In the rows, zero is written as 128.
Z: a few groups of rows, each row roughly a mix of its group's hidden directions; some rows fit no group:
Z (131 x 10):
[[101 121  89 152 126 100 177 129 133 114]
 [ 90 105  94 158  95  98 140 131 129 121]
 [137 168 149 109 181 121 121 108 119 109]
 [125 127 115  63 112 126 107 133 150 152]
 [122 126 144  70 148 143 120 135 131  85]
 [127 128 120 153  89 151 173  92 139 121]
 [151 106 173  89 136 163 136 123 113 116]
 [130 103  84 155  94 114 158 147 118 115]
 [ 88 130 131 138 148  90 114 148 171 141]
 [104 111 115 139  99  77 134 105 118  96]
 [106 102 152 122  94  82 130 124 162 128]
 [149 165 162 116 170 155 112 113 124 141]
 [154 122 173 113 157 124  87 132 136 153]
 [124 106 176  94 136 108  99 123 155 112]
 [111 139  86 170 111 146 124 130 137 168]
 [153 143 164 126 161 161 103 130  93 120]
 [174 135 101 159 141 141 132 166 112 111]
 [120 127  90 175 105 112 159 135 119 101]
 [116 141 103 166 102 122 166  93 107 127]
 [138 110 169  89 126 140 139 113 109  86]
 [149 150 104 166 140 152 146 113  83 129]
 [ 88  98 103 104  88 120 141 109 132 108]
 [117 138 136  96 143 116 130 143 193 141]
 [151 136 126 113 167  97 101 148 147 167]
 [180 118 144 104 123 125 101 164 119 107]
 [100 123 100 170 108 132 161 137 161 113]
 [129 168 128 121 183 164 130 123 126 144]
 [157 134 119 125 124 161 148 132  96  75]
 [155 149 163 137 126 110 120  91 121 172]
 [120 140 125 130 131 114 163 146 115  64]
 [122 138 174 138 127  90  92 115 143 155]
 [137 127 126  88 160 163 119 148 125  86]
 [112 133 138 198 115 139 130 105 120 123]
 [142  99 132 117 130 138  89 163  85 108]
 [147 155  96 151 143 101 131 171 149 144]
 [119 105 110 159  85  82 139 127 129 144]
 [131 167 151 148 154 102 119  89 112 105]
 [114 150  79 170 141 127 156 126 119 147]
 [139 160  78 130 143 143 135 165 130 155]
 [109 127 114 160  79  97 155 105 125 134]
 [163 124 151 132 127 100  89 170 112 142]
 [101 117  93 162 123 105 138 147 160 160]
 [116 157 137  84 170 139 131 133 107  99]
 [153 127 100 132 112 168 140 161 139 168]
 [114 122 169  93 126 123  86 104 131 156]
 [136 157 150 119 170 158 111 125  85 129]
 [152 137 123 117 165  95 106 138 102 170]
 [111 129 118 163  87  99 151  91 119 124]
 [106 107 128 104 101  88 140 126 138  81]
 [112 127 175 102 146 120 120  99 112  89]
 [123 126 101 170  98 138 152  86 108 132]
 [138 166 136 133 183 156 121 131 112 152]
 [155 140 139 105 172 162 103 156 112 125]
 [117 119  76 138 125 137 179 136 137 109]
 [122 139 109 104 159 151 161 174 116 109]
 [110 115 184 108 143 116  97 116 153 138]
 [114 156  82 164 110 117 146 119 109 101]
 [121 157 128 158 134 100 149 145 128  74]
 [154 151 139 117 143 145 130 105  88  82]
 [126 103  91 144  92 105 159 134 161 116]
 [111 133 165 145 100 101 112  80 127 117]
 [103 129  91 161 116  97 153 140 163 136]
 [121 161 152 138 118 137 141  89  78 136]
 [109 130 148 143  92 102 164  91 131 153]
 [147 132  76 165 134 145 137 133 138 164]
 [131 126 168  90 156 137  92 154 146 124]
 [124 139 104 151  78 130 146  98 120 162]
 [108 162  96 135 145 148 169  96 142 132]
 [137 164 101 111 156 142 124 169 141 159]
 [132 132 163  94 169 146 106 102 105 136]
 [142 119 144  94 151 128 110 183 129 101]
 [114 140 180 136 121 107 135  87 111 153]
 [151 126 143  97 161 134  93 172 134 140]
 [126  90 153  79 113 132 138 111 116  98]
 [120 114 162  85 153 146 118 103 163 121]
 [120 124 159 164 109 109 117  87 151 157]
 [ 97  91 144 100  91  98 112 125 146 123]
 [127 154 119  87 174 165 128 136 141 132]
 [111 122 102 174  98 103 158 112 130 107]
 [146 123  70 152 117 139 152 149 113 105]
 [164 153 156 125 127 160 153  96 134 157]
 [113 170 109 136 178 151 141 123 130 152]
 [131 107 104 170  82 138 151 137 135 152]
 [134 130 152  91 162 156  96 123 120  94]
 [135 136 134 138 118 158  94 105 138 185]
 [129 128  67 175 112 121 131 134 125 128]
 [148 141 129 113 143 166 132  96  77 119]
 [135 159 165 138 158 123  91 108 123 160]
 [129 141 172  93 146 134 109 150  95 103]
 [136 120 169  99 135 146  93 107 140 165]
 [137 134 176  82 161 145 121 137 126 115]
 [ 92 102 107 163  91  96 128 128 142 130]
 [115 106 136 110 115  68 111 151 135 104]
 [148 129 110 154  97 142 162  97 107  95]
 [144 123 100 154 100 129 110 126 148 183]
 [108 152  84 164 160 126 122 131 116 156]
 [148 138 105 185 125 154 138 145 121 159]
 [139 131 182 116 159 130  95 100 124 141]
 [108 139 130 146 121 137 153  81 136 176]
 [108 138  87 172 107 130 140  95 125 150]
 [138 125  90 171  98 124 138  95 138 154]
 [128 111 157 110 151 106 103 142 131  74]
 [116 122 162 122 103 100 136 113 184 121]
 [103  87 129 133  99  90 127 139 167 130]
 [130 108 155  90 104 113  95 101  97 121]
 [134 133 141 136 143 146 131  89 148 187]
 [100 132  87 166 112 128 164 109 127 108]
 [142 130 145  77 161 122 102 153 114 104]
 [116 122 141  81 134 109 115 142 177 151]
 [130 126 142 155  94 143 120 123 106  69]
 [129 153  79 162 150 146 152 128 104 137]
 [136  98 155 100 118 113  98 166 155 108]
 [128 121 159 172 149  96 136 159 153 113]
 [119 102 176 111 140 107 112 146 140 168]
 [143 115 154 110 157 113 113 152 124  74]
 [126 132 114 187 102 119 159 111 126 103]
 [123 126 178  81 145 115 100 117 142 123]
 [115 120 163 157  97 108 126  86 101 136]
 [133 132 175  83 135 145  96 124 131 152]
 [110 124 139 149 112 109 120 102 153 186]
 [107 112 104  88 139 106 145 172 149 120]
 [146 157 167 117 161 142  97 111 119 157]
 [115 135  98 172 145 142 135 153 151 168]
 [135 140 121 123 131 151 129  99  92  70]
 [119 141 159 176 134 146 101 100 131 156]
 [145 167 152 117 184 145 114 133 131 134]
 [132  94 119 137  71  99 134 111 106 127]
 [119 132 181 109 120 121  93  93 125 148]
 [123 134  84 154 101 116 139  93  97 109]
 [129 145  98 165 127 136 168 109 116  88]
 [128  96 133 111 113 127  91 152 126 180]]
which group is each row in? (one row of each group first):
[122 142  85 121 156 122 173 109 120  97] | U
[111 135 133 107 196 122 127 132 101 119] | V
[125 140  98  79 159 147 124 132 119 166] | W
[119 108 117 160 103  77 156 130 141 108] | L

[124 134 128 132 132 164 118 144 112  63] | U
[126 140  74 160 110 131 142 158 141 150] | V
[ 97 156 154 122 151 119 132  97 154 167] | W
[105 130  85 164 125 123 137 117  84 149] | W
[169 152 110 171 123 123 160 113 120 147] | W
[146  99 102  86 120 152 130 150  94 109] | U
[107 134 179 122 140  93 109 128 155 102] | V
[140 151  86 132 169 159 136 160 128 122] | W
[123 171 169 150 159 147 128 133 121 100] | V
[118 120  89 172 107 101 159 119 132 148] | U
[133 156 158 122 175 146  89 145 133 142] | U
[162 130 150 127 167 118 115 169 103 106] | L
